Named moves (each a turn or a mirror), then the moves between two rows, first move first; the first pair answered:
vak:
[-13 -14  14  -2 -11  19 -10  20  -5  -6  12 -20  21   6  -6   0  -8  11
  21 -19] |-> [-29 -17  10  -4 -17  13   0  14   1   8   9 -14  -4   4  -7  10  -6  19
  16 -25]
[ -9  20   9   0 -29  -3 -24  -6  -7  -1 -54  -8 -27  15  -6   0  -1 -14
 -25  31] |-> [ -1  19   9   3 -27   1 -31  -2  -9 -11 -53 -10 -12  14  -3  -8  -3 -19
 -20  36]
[ 9  5 14 -2  2 -1 10 -4 15 -2 -1  9  7 -3 -4 -9  0  0 -6 12] |-> [ 0  1 11 -6 -1 -2 12 -9 20  1 -2  9 -1  0 -6 -4  1  2 -9  8]
rupap:
[ -1 -19   2   5   0 -18  17   6   3  10  25 -34  27  -7   9 -13  -6   9
  27 -35] |-> [  4 -21  15  14   4 -26   7  19  -1  17  20 -26  30 -10   1  -8 -12   9
  27 -26]
[ -5  -5   2   8  -1  -8  -7 -10   7   9  -3   4 -16  -8  -5   3   1   8
  -9  14] |-> [ -8  -1  -7  -2  -2   4  -2 -19  12   2  -1  -5 -11  -4   0  -3   5   8
  -9   7]
[ 26  -2 -19   0   9 -33  11 -15  17  17  -3  22 -32  -9   7   5  15 -16
 -14  11] |-> [ 23   0 -22  -3   5 -27  15 -22  21  13  -1  22 -30  -7  11   0  20 -13
 -15   6]
[  3   2  18 -10  22   9 -42  20 -14  -2  -9 -31  30   4  14  10  -8 -10
  31 -28] |-> [-17  -3  28   5   9  -8 -44  35 -15  12 -13 -16   8   7  -1  28 -14   9
  22 -15]
Gak:
[ 10  -6   5  13   4   3 -15   1 -12 -11   1  -7  20  -7  -8   2  -2  -7
   9   9] |-> [ -6 -12  10  12   2  -1  -6   8  -7   1  10  -4  10  -8 -15   9  -6   7
  13   3]
[ 40   6   7   8  29  -8  -2   8 -16 -11   4  26  35 -22 -10  -5   1   3
  27  22] |-> [ 14  -4  12   6  22 -16  10  20  -8   5  18  29  21 -21 -22  12  -4  24
  36  13]
[  2  14 -16   2  -9   5 -12 -15   2  -4   4   0  -5   1  10   4  13   9
 -15  -1] |-> [ -8  10 -15   2 -11   1  -8 -16   4   4   9   1  -8   3   4   8   8  18
  -8  -5]
dod:
[-10   7  -2 -14  -9   4  10  -5  13   2  11   3 -12   1  -8   1  -6  17
   1 -13] |-> [ -7  11  -8 -14  -8   4  13 -11  13   0   7   6 -15  -5  -3  -1  -3  17
   0  -8]
[  7 -10   6  11  22  -7  31 -12  20  18  12   8 -22  -7 -13   6  -9   9
   5  -3] |-> [-14 -10   7  13   8  -2  26  -2  21  21  18  -3 -21   2 -17  14  -9  16
  15 -12]
[  6   0  -7 -20  11  -9   7 -19  12   5   6  12 -10 -17   1  -3  -8  -8
 -13   9] |-> [  2  -9   5 -10  13 -13   7  -4   9  15  10   9  -9 -21  -8   7 -13  -4
  -1   3]
Then:
Each pair is two moves apart.
[ 22   4 -11 -10   5  -2  -7  -5   0 -14  13   7  14   2  -4 -26  -2   4
   1  21] |-> [  9  -4   4   6  -4 -14 -14  16  -4  -2  10  10   8   3 -18  -6 -11  18
   7  25] => rupap then dod
[-15   1   4  -3 -15  16  -9  14 -10  -2  18 -18   7   6   5   2  -3   5
   3  -9] |-> [ 22  13  -8 -12   4  10   0  -7  -7 -12   8  -1   1  -7  13 -12   3 -13
 -11   5] => dod then dod
[ -4   3 -15 -13   8 -13  30 -21  17  -2   4  11 -15 -12   2   0  -2  22
 -10   0] |-> [ 19  -8  10  -3  20 -20  22  -6  11   5   7   9  11 -26  -3  -1 -14   5
  12 -13] => rupap then dod
[  9  17  14   7  -1   8 -11   2  -5 -21  -9 -12  28   5   3 -19  10  -5
   5   8] |-> [-19  11  20  15  -8  -9  -2  11  -1   8 -14   4 -22   2 -12  11   5  16
  -8  11] => rupap then vak
[ 13   4 -33 -15   2  -5  20 -39  10   3 -15  24 -54 -13   7  -8  26 -20
 -42  21] |-> [ 39   2   5  16   4 -23 -17   2 -16  -7 -21  37 -17 -17  -6 -15   9 -23
 -28  57] => vak then rupap
[ -5   7   1  -4   2 -12  -8   8  -1  18   2   5 -16  14  15   9  -6  27
 -10  -7] |-> [ 14  15  -9 -13  18  -5  -1  -6   8  10   4   5  -5   7  26  -4   3  15
  -9 -15] => rupap then dod
[ -3  -1  -6  21  15  -1  -5  29 -17  -8  -3 -17  12  -6  -9  -3   2 -18
  11  15] |-> [-34   2 -28   9   3  13  11  16  -8 -10   7 -23  -4   5  -5   1   9  -1
   5   6] => rupap then rupap
[  7   3  -2  -9   9   7   0   4  -6 -12   1  -3  18   8   5 -13   6  -8
   0   0] |-> [  4   1  -5 -17  15   7  11  -7  -1  -3  -1   0   2  -1   7  -8   8 -14
  -5 -12] => vak then rupap
[ -6   8  -9  -8   3 -18  24  -8  16   9   9  12 -43 -25 -21  38  -3  24
 -14   2] |-> [  0  17 -30 -28   6  11  28 -34  23 -11  20 -14 -11 -17   1  17   6  10
  -6 -24] => dod then rupap
[ 23   1   4   2  16  20 -18 -13 -12   2 -19 -11  16  -6  34 -17  17 -62
  -7 -18] |-> [-46  -3   5  20 -13  -8  -9  12  -6  28 -19   9 -52   4   3  25  12  -2
 -29   9] => rupap then rupap
[  9  21  -1   7   2  -1 -12   1  -7 -24  10  -4  33  13  -2 -20  -1   1
  18  21] |-> [ -6  21   4  16  -7  -5 -17  11  -9 -17   6  -1  22  17 -14 -11   0  11
  13  33] => rupap then dod
[ 29   2  -5   4   9 -26   9  11   3   9 -17  -4  36 -19  29  -2   9 -26
  12  -9] |-> [-26  -2   6  20 -21 -28   0  37   0  20 -20  -8  12   1  13  23   7  11
   9   5] => rupap then dod
[-21 -16   6  -6   2 -29  30   6  20   0  25   8 -20  -5 -16   8  20  -2
   0   3] |-> [ 20 -14  22   3  18 -30   9  11   6  -8   5  10   6 -14  -9  -6  22 -32
   1  13] => Gak then dod
[ -8  -6  23  10   0 -15  -3  15  -2  29 -10   2 -29  -9 -14  26 -11  -8
   0 -11] |-> [ -2  14   9   5  -6  13 -27  -3 -11  -7 -30 -19  -9  12  13   1   7 -30
 -18  -2] => dod then Gak
[-18  -6 -19 -16  -1  12  32 -14  18  22  30 -12 -12  -3  -9   5  -8  28
   5 -39] |-> [ 12  -8 -12 -21  12  11  31 -21  16  23  24 -13   2 -16  -4  -1  -8  -1
  14 -50] => rupap then vak
[  8 -13  14  17   9  12 -16  20 -16   6  -9 -23  37 -20   8   9  -8 -24
  26 -32] |-> [ 13  -2  18  28   6   7 -32  26 -25  -2 -30 -12  24 -18   5   7  -4 -32
  10  -3] => rupap then Gak
[ 25  -1   8  11   3   2 -19  15 -15 -13  -1  -3  38   0  -3 -15   1 -13
   8   9] |-> [-31  -6   3   3 -12  -4   4   7   3  24  -1  -1 -28   2 -14  25   3   6
  -7 -10] => dod then vak
[  5   5  15   6  -8  17 -28   6 -15 -14 -23 -13  27   9  12  -8   4 -21
   2  -1] |-> [-16   4  -1 -11 -10  24  -3 -18   4   4 -21 -17 -10   5  17  12  11 -22
  -8 -28] => vak then rupap
[-25  -8  -7  -9 -18  12   2   3  12 -19  18 -10  20  12 -15  16 -18  15
   9  14] |-> [  2  -5   5  -4  -6   8  -8   7   8 -19  13  -6  41   2 -15  10 -24  -6
  16  18] => rupap then rupap
[ -8   6  -4  23   0 -34 -10  45 -18  -8  18   3  -5  24 -14 -13   0  10
   7  20] |-> [-21  13 -24   7  -7 -19   0  26 -10 -19  28  -9  -1  36  -5 -22   9  17
   6  10] => rupap then vak
[ 26  13 -13   8   8 -10  -9  -4  -1  -9  -1  16  -6  11   6  -9  10   9
 -10  27] |-> [  6  -2  11  21  -1 -17 -12  23  -6  10   5   8   1  11  -6   7  -2  17
   7  13] => dod then dod
[ 35   8   8   8  16   2  -7   6 -17  -7   1 -12  46 -18  23 -24  -1 -32
  11 -17] |-> [-39   4  24  30 -23  -8 -24  43 -26  10  -6 -10   9   8  -3   9  -7  12
   2   2] => rupap then dod
[-30  26   5 -15 -43   9   5 -16  26  16  -1 -34 -18  26   5  30  15  15
   5 -16] |-> [-10  18  10 -21 -31  12   6 -16  30  20   9 -44  11  19   8  27   9  -3
  25 -38] => rupap then Gak
[  6  -7   5  -3   4  14 -10  -3   6   3  -1 -20  16   0   1 -19  -1 -10
  18 -12] |-> [-22 -10  11   9  -6  -3  -7  14   6  15  -3  -6 -11   4 -13   4 -10  13
   8   1] => rupap then rupap
[ 20   0   0   7  13  -9  -4   3  -8  -2  -8  17 -20 -20  -5   0  -3 -16
 -10   9] |-> [  0   2 -23  -7   3   4  13 -17   2  -7   4   5 -31  -7   3   0   3   0
 -17  -5] => rupap then rupap
[-25  10  36 -31  -6   9  11 -25   3   5   2 -17 -30 -19  15  17 -14 -33
   2 -42] |-> [  2  12  53 -17   3   3  -7 -14  -8   2 -18  -6 -16 -29  16  10 -21 -53
   3 -24] => Gak then rupap
[-10  -9  10 -11 -15  20  -8   6 -13  -6 -15 -21   6   5   4  -5 -10 -16
   2 -28] |-> [-18 -11  16  -6 -14  11  -7  14 -11   5 -17 -11 -13   0  -3   8 -16 -12
   0 -25] => rupap then vak
[  7  13   3  19 -10   6 -28   8 -16 -26 -15  -2  25   8   0 -11   7   2
  -1  26] |-> [ -7  11   3  21 -15  -6 -24  14 -17 -15 -16   9   3   7  -9  -1   5  17
  -9  34] => dod then rupap
[  3   6   3  -9 -13  16  -6  -5 -11  -4 -10 -13   3   8  15   1   6  -6
  -4 -13] |-> [ 10   3  10  -6  -9  11 -10   0 -11   1 -15  -7   0   4  13   2   4 -13
  -6 -13] => vak then rupap
[ 10  -3  -4 -16 -21  21  17 -10  -9  16  16  -6 -24   5  -2   4   1   0
 -12 -11] |-> [ 14 -10   5  -7 -26  18  16   5 -13  14  29 -13  -1   6 -11   3  -8   9
   6 -10] => vak then Gak
[ -3  -6  25   2   8 -13 -10  11   0   7 -35  11 -27 -16 -10   5  -3 -29
 -14  -8] |-> [-29  -3  19   3 -12   3 -14   7  -3  -3 -36  -7 -27   3  -4   6   5 -17
 -14 -14] => dod then dod
[-34  -2  20  19  -2  10  -5  17 -22   5 -22 -20 -21  -5   1  16  -9  -6
 -10  10] |-> [-19   4  -2  -2   5  29   0  -8 -13 -14 -14 -39   1  -3  19  -8   1 -23
  -7 -12] => rupap then rupap
[ 13  17   8   4  12  -3  11 -20   1  -3 -21  14 -48  -6  -4   3   3 -36
 -14  12] |-> [ 31  20  11   5  15   4  -2 -15 -11 -28 -17   3  -7  -3   3 -17   4 -45
  -3  21] => rupap then vak
[-20   8  -2   3  -3   0  -7   5 -12   3 -15  -8 -21   3  -8   5   2  20
  -3  14] |-> [ 12  11 -17 -11  13   5   5 -20  -1  -7 -11  -4 -13  -9   6 -15   7   3
  -7   5] => rupap then dod
[  7 -22  -3 -15 -23  17  -2 -11  11 -21  22 -28  29  12  16 -10   4  11
  15 -24] |-> [ 27 -23   8 -16  -8  11  -4 -13   9 -13  10 -22  29  -1  15  -5   0 -13
  17 -31] => vak then rupap
[  2 -27  31  27   6 -26 -18  15 -12  10 -14   1  -3 -20   4  18 -37 -18
  19 -23] |-> [-35 -13 -15  -4  -8   2  11 -24  10  -4   7 -24 -19  -3  22  10 -19   8
   8 -48] => rupap then rupap
[-10 -15  16   9  -5 -11 -10  29   1  21 -10 -10  -3   6 -13  30 -16   2
  18 -20] |-> [-11  -9 -11 -15   1  12   4   0  15   4   1 -27  13  12  10  11  -3  -4
  21 -45] => rupap then rupap
[ -9  11  -8  14  -4   4   3  14   6 -26  26 -11  14   6 -12   3  16  24
   1   0] |-> [  6  18  -9  12   1  12  -2   2   5 -37  13 -14  15   7  -2  -7  20   8
  -9   7] => vak then Gak
[-24  -2 -23  -7 -13   9  -3  -7   7  -9   9 -12  -7   6  14  -8   7  15
 -20  -6] |-> [  9  -1  -1   5  -1   2 -22  10  -8 -17   4 -13  28   0  11 -19   1  -6
  -8   6] => vak then rupap
[-17   2   0  10   0 -18   6   9  -1  15  11  30  -7 -22 -33   9 -23   2
   5   4] |-> [ -5  10 -23 -15   7  10  18 -23   5  -7  23  10  18 -18  -9 -18  -8 -12
   8 -21] => rupap then rupap
[ 30  12   7  -8  13  13   3 -14   6  -1 -17  -2  11  -5  17 -19   2 -15
   3  -1] |-> [-12   9   8   4  -5  -4   7   1   8  18 -18  15 -33   4  -4   9  -6  18
  -9  16] => rupap then rupap
[ 30   3 -27  16  21 -23  36 -36   4  -8  -1   9 -19  -2  -4   0  -7 -23
 -20  30] |-> [ 42  -2 -14  25  21 -25  30 -17  -4 -15  16   6  23   0 -10 -11 -15 -16
   5  34] => Gak then vak
[-17   5  25  14 -13  -8 -27  15   5  18 -37 -12 -31   6  -5  25   7 -12
   1 -10] |-> [ -6  12  -1  -8 -11  18 -17 -16  12  -2 -27 -33 -10  12  22   2  22 -26
   8 -38] => rupap then rupap
[ 26 -12  16  -9  11 -12  20   2   0  15  -3   8  -9 -24   4  26 -14 -11
  -3 -23] |-> [ 14 -15  21   2   1 -21  16  17  -2  19  -2  16 -13 -21  -4  30 -21   7
  -3  -9] => vak then rupap
[-13  14  -3   2 -21  24 -26 -19  -2 -43 -30 -26   8  32  22 -15  17 -16
 -27  -1] |-> [ 25   9  20  21   9 -15 -25   3  -6 -20 -46  23 -16  -1  -3  -2   0 -22
 -35  37] => dod then rupap
[ -5  -1  12  12   1   1 -35  -7 -11 -13 -29 -22  20  12  12  -4  -3 -23
  -7  -5] |-> [-42  -1   3  11 -12  -1 -25  -4  -6  -3 -25 -13 -10  22   1  11  -3   6
 -15  -2] => rupap then rupap
[ 12  -1   7  10  32 -14 -12  47   2   1   9 -20  30   2  35  18  10  -7
  10  -9] |-> [ -8   1   8  16  18 -13 -19  53   2   3  -1 -24  18  13  30  27  10   5
   8  -5] => dod then rupap
[ 12  -6  19  -2  10   4   1   1   0  22  -7 -12  -9 -14  -2  15  -5 -32
   8 -30] |-> [  3  -1  15   1   1  16  -8  -3  -4  12 -12 -23   0  -2   6  11   2 -36
   2 -34] => dod then Gak
[  1   4   4  -9   5   4   1 -17   7  26 -20   5 -21 -15  -7   5  -8 -13
 -18 -10] |-> [ 21   3  18   2  11   7 -15  -1  -4  12 -18  -3  23 -13  -7 -10 -15 -20
   2  -5] => dod then vak
[-21  18   0 -19 -14   7  -7  -7   5   0  -6 -28   8  -3  17  11  14 -20
   7 -29] |-> [ 17  15  18  -6   7 -12 -21   4  -4   1 -22  -3  11 -22  10   4   6 -41
   4  -6] => dod then rupap
[ 33  -2  26   5  23 -10 -27  12  -7 -12 -21   7   6  -9   7  -4   0 -32
   2  10] |-> [-18 -10  30   7   5 -15 -15  22  -1  18 -20   1 -33  -3  -8  31  -4  -7
   2  -9] => dod then vak
[  4  -8  11   5  10  -8  12  -1   9  16 -18  14   9 -13   3  -2 -19 -31
   9 -21] |-> [-29  -6  -6  -3  -6  -5  27  -8  17  21 -11  12 -15  -2   0   9 -15  -6
   0 -20] => rupap then rupap
[-18  -1  -4   2  -9   0   2   0  -3  13  -9   0 -14   4  -7  14   6   7
  -5  -5] |-> [ -4   1   5  13  -8  -2 -11  10 -14   2  -9   1   7   9  -7   4   2   8
   0   9] => vak then rupap
[ 18  -4  -7 -12   3   3  16  -9   0 -10  18  -5  30   5  12 -22   0  -2
  11 -19] |-> [ 25  -3  -3 -13  12  -2  21 -14   5   4  10   2  12  -8  13 -13  -4 -14
   8 -29] => vak then rupap
[-12  -1  -8   4 -19  13   0   4 -14 -38   2  25 -18  12  21  -4   3  16
 -23  14] |-> [  6   0  -5   5 -14  19  -7   3 -19 -46   4  21  -1   9  28 -15   4   9
 -19  14] => vak then rupap
